One turn moves each row of this set onto another row. After a few examples, where does it send each row asked below?
j231: [  7.6  20.9 -25.4 -11.0  -7.0 -24.0   5.2  21.0  -3.0   8.6 -13.2 -12.6
 -15.2   9.7 -28.4  17.0  17.6]
j323: [ -1.6   0.9 -13.8   7.9 -22.4  16.9 -16.1   3.2   7.1  -0.8  -6.1   5.5
   3.4  18.4 -28.9 -42.1 -12.8]
j237: [ 10.0  16.2 -15.5  20.3   7.5 -48.8 -12.4  19.8  -6.2  15.3 -12.5  13.7
   9.7   3.6  10.8  -9.6 -11.0]
j390: [ 20.3   2.8  -4.1 -19.3 -20.0   9.7  10.0  10.3  29.6  23.2   8.7  -6.5
  21.5   4.1 -18.4 -11.4  -0.2]
j307: [  4.9  21.1  42.9  23.1 -27.8  -0.9 -17.9  18.9   6.4  -5.2   2.2   4.8
 -18.3  21.8 -17.3 -10.8   4.4]
j97: [12.1 10.8  5.1  3.7 28.4  5.9  9.5  7.4  4.3 -5.6  0.8 -1.2  1.5  1.9
 -3.5 25.0 -4.2]
j723: [ 18.0  10.2  -7.0   9.0   8.0 -39.4   3.0   2.9  -7.9   4.8 -15.5  11.5
   2.4  16.7  23.8 -36.7 -10.9]
j207: [ 11.6   0.1   1.7 -15.5  -7.7 -14.8  19.9  11.7  17.4  -4.6  19.4  23.7
   2.8  22.8   8.9 -29.1  28.9]
j229: [  0.5   0.6   2.1  22.1   1.1 -32.0  18.6  35.3   8.7 -13.7  12.7  28.0
   5.4   0.2 -26.3 -28.5   1.5]
j725: [ 26.6  15.7  -5.8   4.2  17.3 -33.5 -14.7   9.3 -10.4  12.3 -14.0  17.4
   3.7   9.7  25.2 -12.1  -7.4]
j765: [ 12.6  21.8  29.2   5.1 -29.3  -1.7   8.9  20.2  24.0  32.6   4.3  -5.9
   1.1  27.0 -18.5 -15.4   3.4]
j224: [ 23.6 -14.8  13.6  15.1 -42.1  -9.1  -9.8  23.2  28.0  21.4  14.0  10.9
   3.4  10.2 -14.7 -18.6 -12.5]
j26: [-22.3  18.1   4.6  22.7  10.8 -18.7  22.7   8.6   5.5   9.1  -4.9 -12.2
  -4.0  20.5 -28.0  -9.0   0.2]
j42: [  4.2   4.3  -6.7  14.2   5.3 -42.4  -5.2  -8.0  -7.0   7.6 -16.4  -7.8
  -1.9  13.2  24.2 -13.3 -12.2]
j557: [  6.0  -7.4  27.8  -8.7   4.8 -20.9 -17.9   2.5   6.3   1.8  15.8  13.9
 -16.2   7.4  -0.4  10.9  28.0]
j648: [  2.7   3.1  12.9  15.2 -21.6   5.6 -24.9  15.3   1.7 -37.4   4.3  15.2
  -5.7  -3.6 -23.0 -17.6  -1.7]
j306: [ 32.7  11.9   2.1 -23.3  -6.2 -32.1  -0.9  27.6  -5.4  14.3  -4.3  14.9
 -24.8  11.7 -26.7  -9.3  25.1]
j212: [ 34.1  -0.9   6.7  -5.7  -9.6 -18.3  16.7  11.4  -5.9 -27.9  -7.9  -8.3
 -31.9   7.1   0.2   8.9   3.6]
j408: [  7.4  -0.2 -11.2  10.3  -6.7 -55.8 -16.5   5.9  -1.4  10.1  -4.6   8.8
   2.6   6.8  24.7 -11.9   1.5]
j341: [  9.3  -5.5 -15.7  -7.6 -11.8  14.6  -7.6   7.9  14.0 -18.7   4.4   2.4
  18.4 -15.4 -26.4 -11.1  -9.0]
j784: [ 32.0  11.6  12.5   4.8   0.4 -29.2  23.8  27.9 -11.5  -5.9 -15.4   2.6
 -28.3   8.6 -32.1 -16.4  -6.6]
j675: [ 11.0 -18.3   7.1  -2.3 -19.2   9.2 -23.2  -8.1  16.1  24.3   0.4 -10.3
  -1.5   5.8 -23.7  -9.5 -15.6]
j552: [ 18.4  11.8   1.2   6.4 -26.8  26.1 -29.6  13.8   9.1 -10.1   2.4  20.7
  -4.2  25.8   1.8 -15.8   1.1]
j287: [ 17.3  16.5   9.7  34.8 -27.3  12.5 -11.8  30.5  16.3   6.9  -0.4   5.1
   0.9  18.8 -11.4   3.5 -23.8]
j459: [ 12.2   4.2 -27.6  -4.7 -29.0 -30.9  23.7  22.7   3.9 -24.5  -1.9  -4.1
 -15.4  11.6  -8.9  -6.7  17.2]

j552 -> j323
j557 -> j229
And these:
j341 -> j390
j306 -> j784
j408 -> j237

